One turn sends every row of this set to another row. A few are shown first. Where does it send the rows asked after them?
j893: [-23  45  20 -16   3  -4 -13  19 -17   3 -10 -12]
j298: [-5 50 -5 -5 15  1 -8 10  8 22  5 21]
j846: [-27  10  -8 -10  -9 -25 -26  20 -11  14  -4 -14]
j852: [  8  16  10  21 -13  15  -3  -6 -12  10   8  -8]
j739: [ 20  15  22  17  -7  11 -10  -3  -6  20  -5  -4]
j729: [-32  23  -6  -3   8 -11  16  27  -6  13 -28   3]
j140: [-14  35   2 -17 -32 -12 -26  24   2  -2  -3 -11]
j630: [-16  32  19 -15  14 -11  -5  26  -6  19 -33   1]
j789: [ 18  24  14  -9   3  13  -4  28 -10  36 -21 -14]
j978: [ -8  49  25 -16   1   2 -19  27  11  17  -5  -6]
j55: [  5   6   0  27 -11  10  10  -1  -6  15   2  -1]
j10: [ 16   5   9  22  -6   9   4   2  -2  26 -12   3]
j699: [ 15  33  -8  29  10 -13 -23  20  -7  16  -8 -16]
j345: [ -6  41  -3   6 -11  18  -6  18 -16  -8 -11 -32]
j987: [-23   2   3   0  -4   2  -6   7  21  12  -7  17]
j390: [  7  28 -18  34   7 -12 -15  20  -8  13  -3 -18]
j106: [-21  11  -1 -13  -7 -26 -32  20  -8  16  -6 -15]
j574: [-9 52 -6 -4 13  4 -8  7  5 18  9 19]
j946: [  6  38  12  -7 -11  18  -7  17 -23  16   6 -28]
j215: [ 18  24 -10  11  14  -1  -6  27 -19  28 -20  11]
j994: [-32  28 -15   3  -3  -1  19  30  15  12  -4   3]
j154: [-11  49 -14   0  10   2  -1   7   8  18  10  21]
j608: [ -7  45 -10  -2  15   1  -1  10  10  22   1  23]
j868: [ 11  40  12  -2   0  14 -15  24  -7   8 -31 -26]
j781: [  4  38 -14  13   1   6  -8  16 -36   4  12  -3]
j809: [-29  47   2  -7 -10   5  -2  21   4   0  16 -11]
j565: [-10  23 -23  16  -6  13  14  23  -8  -1 -23 -22]
j225: [  8  34 -12  31   6 -11 -21  18 -12  11  -1 -19]
j577: [ 12  19  -5 -18 -34   7  -3   4  -6  27 -11 -17]
j902: [-28  10   5  -1 -10   4 -12   2  13   2   9  10]
j514: [-10  23 -16   7 -15  16  18  19 -21  12   8 -22]
j854: [-19  18  20  -8  -8   5 -25   1  13   6   6   7]
j37: [  2   9 -13   5  -2   9  22  29  -7  33 -20  -8]
j650: [-24  25 -19  -7 -32 -15  -7  24   4  -2  -3  -4]
j28: [  7  19 -12 -16 -36   8   1   3  -6  25  -5 -16]
j359: [-10  28   6  -8   9  -4   2  35  23  29 -24   8]
j632: [ -2  27   6 -19 -21 -17 -25  30  13  15 -25   0]
j677: [ 20  40   3   4   8   4 -22  20 -31  18  -4   0]
j529: [-39  35  -3  -3  -1  -6   9  19 -18  -4  -5  -9]
j99: [-15  15 -15  -8 -23 -19  -5  32  16  13 -25   6]
j512: [-13   9  18  -7  -1   1 -20   7  21  16  -9  14]
j59: [  7  14 -16 -14 -33   6   6   6  -3  27 -10 -13]
j376: [-20   6  -4 -12  -5 -28 -29  23  -5  21 -13 -12]
j462: [ 11  28 -15  32  10 -13 -16  22  -5  18  -9 -14]
j504: [  6  23  -8  10   4   9   5  30   1  15 -43 -16]
j403: [ 12  14  -9 -16 -32   7   2   8  -1  31 -15 -13]
j23: [-25   5 -10  -8  -7 -25 -23  23  -6  17 -10 -11]
j366: [  2  22 -26  20   6   1   8  22 -26  14  -3   8]

j23 moves to j225
j809 moves to j789
Now find these:
j99 moves to j781
j854 moves to j10
j28 moves to j298
j630 moves to j565

One turn sends every row of this set to another row. A few are shown first. Where does it send the rows asked after them?
j840: [ 24 -21  24  27  -1 -16  19  -4   4   1 -14  30  -2  -9  31 -14 -11 -14]
j874: [ 15   2 -15 -16 -18 -17  27  13  22  10   2 -12   3 -28 -17  -4  10  11]
j520: [ 33   9   3  -3 -12 -24   0  -3  31  11 -13 -15 -11 -30 -10 -32 -22   2]
j576: [  7   5 -22 -13 -10 -19  33  13  17  -3   4  -3  20 -15 -11   1  15   9]
j395: [ 30   7  10  -5 -18 -23  12   3  23  15  -6 -18 -19 -24 -10 -26 -27  13]
j737: [ 24  10   4 -10  -4   5   0   0  30  11 -21  27  16 -26  14 -42  -1  -2]
j368: [ 10 -12  25 -20 -12  16  12  -4  26  16 -29  11  10 -19  15 -25 -11  -3]
j861: [ 30  -8  18  29  -6 -22  20   2  -3   2  -2  39  -5  -6  29 -20 -11   0]
j425: [ 13   2  18  13  -5 -20  10  -4  16  17 -19  33 -17  -7  27 -26 -19 -25]
j710: [  3  -5 -17 -15 -12 -15  33   9  20  -3  -4  -9  21 -15 -11   4  12  -2]
j665: [ 13  -5 -12 -18 -17 -16  29  12  26   9  -1 -17   4 -30 -18  -2   9   8]
j595: [ 29  -9  16  31  -1 -20  12  -3   5  -1 -11  39  -1 -11  30 -23  -8 -12]
j380: [ 17   3 -18 -15 -16 -18  25  12  26   6  -1 -13   6 -31 -18  -7  14   9]
j967: [  5  -3 -15 -15 -14 -16  37  11  16  -1   3  -8  19 -13 -11   6  10   6]
j242: [  0  -8   4   6 -15 -20  30   6   3  -6  -1  24  17  25  12   0 -10 -16]
j792: [ 16  -3 -16 -16 -15 -16  26   9  26   6  -3 -16   7 -32 -18  -8  12   3]
j544: [  5   1  -9  12  -9 -24  19   6   8  -9  -2  31  22  21  12  -9  -4 -20]
j93: [ 35  14   1  -2 -16 -27   5   2  27  11  -5 -11 -15 -26 -11 -33 -23  13]
j79: [ 26  20   6 -11 -13   2  11  13  13  17   0  33   6 -13  12 -37  -6  29]
j357: [  7   0 -23 -12  -8 -17  29  11  21  -5  -1  -4  23 -18 -10  -1  16  -2]
j563: [  0 -10  -2   8 -10 -20  23   3   8 -10  -9  25  21  21  15  -6  -6 -26]
j834: [  5   2  -4  10 -15 -25  28  11   0  -7   5  31  17  25  12  -6  -5  -9]
j972: [ 19  12  13  16  -4 -22   8   0  12  16 -11  40 -19  -5  27 -30 -16 -14]
j639: [ 15  -1  30 -21 -21  10  26   7  11  22  -7  15  -2  -7  14 -21 -19  25]
j901: [ 18   8  19  13 -11 -22  17   3   6  19  -6  37 -27   2  29 -23 -21  -5]
j78: [ 11  -2  27  10 -10 -19  19  -2   8  21 -14  31 -25  -1  29 -20 -24 -16]
j996: [ 25 -17  28  25  -8 -17  25   1  -4   4  -6  32  -7  -5  32 -14 -16   1]
j894: [ 28   2  11  -8 -15 -21   7  -3  29  13 -14 -22 -15 -27  -9 -27 -27   3]

j792 moves to j665
j79 moves to j737
Now find these:
j563 moves to j242
j972 moves to j425
j894 moves to j395
j996 moves to j861
j357 moves to j710

One turn sends every row of this set to another row. A few are shown first. Where does it send the rows asked after them?
j291: [ 16 -15  -8  29  24  -6  23   1  28  11   3  16  14  13 -10   0   3 -18
 -11   7   6 -14  14  15  15  16  32  20 -24  -2  -9]
j489: [ 16   3  -1  -5  18   1 -10  16 -10   6  22  17  10   4  -6  -9  -6  22
   6 -33  -4  -7   8   9 -33  10  -1  -1   6 -18  11]
j414: [ 33   3  10  19  13  -8  13   8  17   7  11  24  10   2   3  -2  -2  -1
   1 -27   2 -12  16 -23  -9  20  24  36  -8   2  12]
j977: [ 45  -7  -2  -3  21  -1 -15   8  -1  13  -9  27  16  12 -18  -9 -23   9
  12 -22   8   5  19  22  11   9  24 -10  -2 -35  13]
j642: [ 39  -5   2  12  20 -15  15  17   6  19  12  30  12  -2 -20  -7 -10  -2
  14 -32   1 -12  19  -5   5   6  19  24 -18  -5  12]
j328: [ 33   5  11  11  10  12 -18  -9  21  -7 -12  15  12  21  21   0  -7   9
 -13  -8   9   5  15  -3 -12  33  32  12  14 -21  10]
j34: [ 30   8  -1  18   8   6   0  10  26   6   0  -7  10  -1  29  12   2   1
  -9 -30   1   3  -6 -29 -20  -2  14   9  17 -14  14]
j783: [ 56 -13 -15  -2  21   7   9  -2  -2  16   2   9  11   6 -28 -20 -14  -6
  17 -10   6 -10   7   2  17 -11   7  -8 -12 -38  21]
j859: [ 46   3   2  12   7  21   5 -21  19  -8   1  -3   7  13  17 -10   4  -3
 -10  -2   6  -9   3 -33 -14  17  16  19   9 -21  21]
j356: [ 10  -9 -14  -4  26  -2  -4  17  -9  14  18  16  14   7 -23 -11  -8  13
   7 -18  -1  -7   7  36 -13   2   1 -16  -7 -24  -1]
j197: [ 15 -17 -25  24  23   4  13   8  32  16  -8 -13  16   9   2  12   1 -18
 -12   6   6   1  -8  25  16 -14  20 -18  -8 -23 -10]
j999: [ 23  -7  -2  16  17  13 -10 -13  26  -3 -17  10  16  28  10   1  -6  -2
 -18  13  12   4  14  23   5  29  38  -1   2 -25  -4]
j916: [ 32 -11 -11  20  15  22  13 -27  29  -6  -6 -10  10  22   8  -9   7 -17
 -20  25   9 -11   2  -4   5  15  23   6  -4 -25   4]
j47: [ 42   2  -7   6  14  -4   0  24   8  21   3   3  12 -10   2   5 -11   4
  13 -45   1   3  -4 -15  -6 -20   5  -5   8 -24  20]
j214: [ 10 -17 -10   8   7 -28   5 -13  -5 -11 -18 -15 -21 -20   1  11 -27   3
  -9   9 -42 -16  -9   4   6  -2  -9   9  -8 -28  12]
j758: [ -9  -4  -8  13  19  11  -2  -3  16  -6  12   1  12  20  11  -1   9   6
 -23   8   1  -8   3  24 -28  25  13  -1   3 -11 -11]
j831: [ -5 -14 -17   7  27   6   1   5   6   6  13   6  15  18 -12  -5   1   3
 -11   7   2  -9   4  46 -11  11  10 -15  -9 -20 -14]
j546: [  8 -17  -6   5  10 -28   7 -13   2 -15 -16 -16 -28 -28  10  13 -21   8
  -8   3 -35 -15 -14  -1   5   2  -5  10  -3 -28  17]
j956: [  7 -19  -8   8  11 -26   8 -15   5 -16 -15 -17 -27 -26  10  14 -20   7
 -10   7 -34 -15 -14   2   7   2  -4   8  -5 -29  15]
j817: [ 61   1   0  -1  11  12   3  -6   0   6   5   9   7   2  -6 -18  -9   3
  12 -24   4  -9   8 -29  -7   1   7  10   3 -29  31]
j84: [  5   6   2   5  13   8  -9   4   5  -5  19   8   9  12  15  -3   5  18
 -12 -18  -2  -7   4   2 -42  25   6   9  12 -10   3]
j728: [ 27 -16  -9  19  27 -13  22  13  13  21   7  25  15   5 -27  -6  -7 -12
   7 -10   4 -13  17  18  20   3  24  13 -27  -8  -1]
j259: [ 14  -2 -11  28  12  11   7   0  41   3  -7 -17  13  10  29  16  10 -12
 -24   1   5   2  -9  -5  -7   1  23   1   8 -14  -4]
j648: [  9 -21  -9   5  12 -29   9 -11   0 -12 -15 -15 -26 -28   3  12 -23   7
  -4   4 -34 -15 -13   6  10  -2  -6   5  -7 -31  16]
j341: [ 47   5  10   0  12   5 -20   4   4   4  -8  25  12  11   3  -7 -18  16
   5 -31   6   6  18  -4  -9  20  24   6  12 -27  20]
j603: [  8 -17 -11   9   6 -27   4 -13  -3 -12 -18 -16 -22 -20   3  11 -25   3
 -10  11 -42 -17  -9   4   6  -1  -8   9  -8 -28  11]
j900: [ 11 -18  -7   4  11 -29   7 -11   0 -13 -15 -14 -28 -29   6  12 -23   9
  -4   0 -35 -15 -13   1   7  -1  -7   8  -5 -29  18]
j11: [ 19  -4   4  30  16  -3  18  -2  31   2   6  16  11  12   8   2   7 -12
 -14  -2   4 -12  14  -9  -4  26  32  33 -12   5  -2]
j164: [ 32 -14 -23  10  24  -5   8  23  12  27  -3  -1  15  -3 -15   5 -11  -8
  10 -22   4   2  -4  17  16 -28  10 -21  -7 -30   4]
j849: [ 30 -14  -9   7  24   6  -9  -1  13   9 -15  18  18  22 -14  -5 -16  -2
  -3   4  11   3  16  39  19  14  32 -14  -8 -34  -3]
j736: [  9 -16  -8   9   6 -27   3 -14  -3 -13 -18 -17 -22 -20   5  12 -25   4
 -10  10 -42 -16  -9   0   3   1  -9  11  -6 -27  12]
j947: [ 12 -16  -9   7   6 -28   3 -11  -6 -11 -17 -15 -22 -21   2  11 -28   4
  -7   6 -42 -16  -9   2   4  -2 -10   9  -7 -28  14]
j500: [ 39 -21 -21  11  24  14  16 -15  15   9  -5  -2  13  17 -19 -15  -3 -18
  -3  20  10 -11   4  18  24  -2  17 -10 -17 -34   4]
j549: [ 11 -14  -8   7   5 -28   2 -12  -5 -12 -17 -15 -22 -21   4  11 -27   5
  -9   7 -42 -17  -9  -1   3   0 -10  12  -5 -27  14]
j678: [  6 -22 -10   7  12 -28   9 -13   3 -14 -16 -17 -26 -26   6  12 -21   5
  -8   8 -34 -15 -14   7  10   0  -4   4  -6 -30  14]

j900 moves to j648
j291 moves to j11
j999 moves to j328
Now find these:
j164 moves to j197
j356 moves to j831
j603 moves to j736
j817 moves to j783

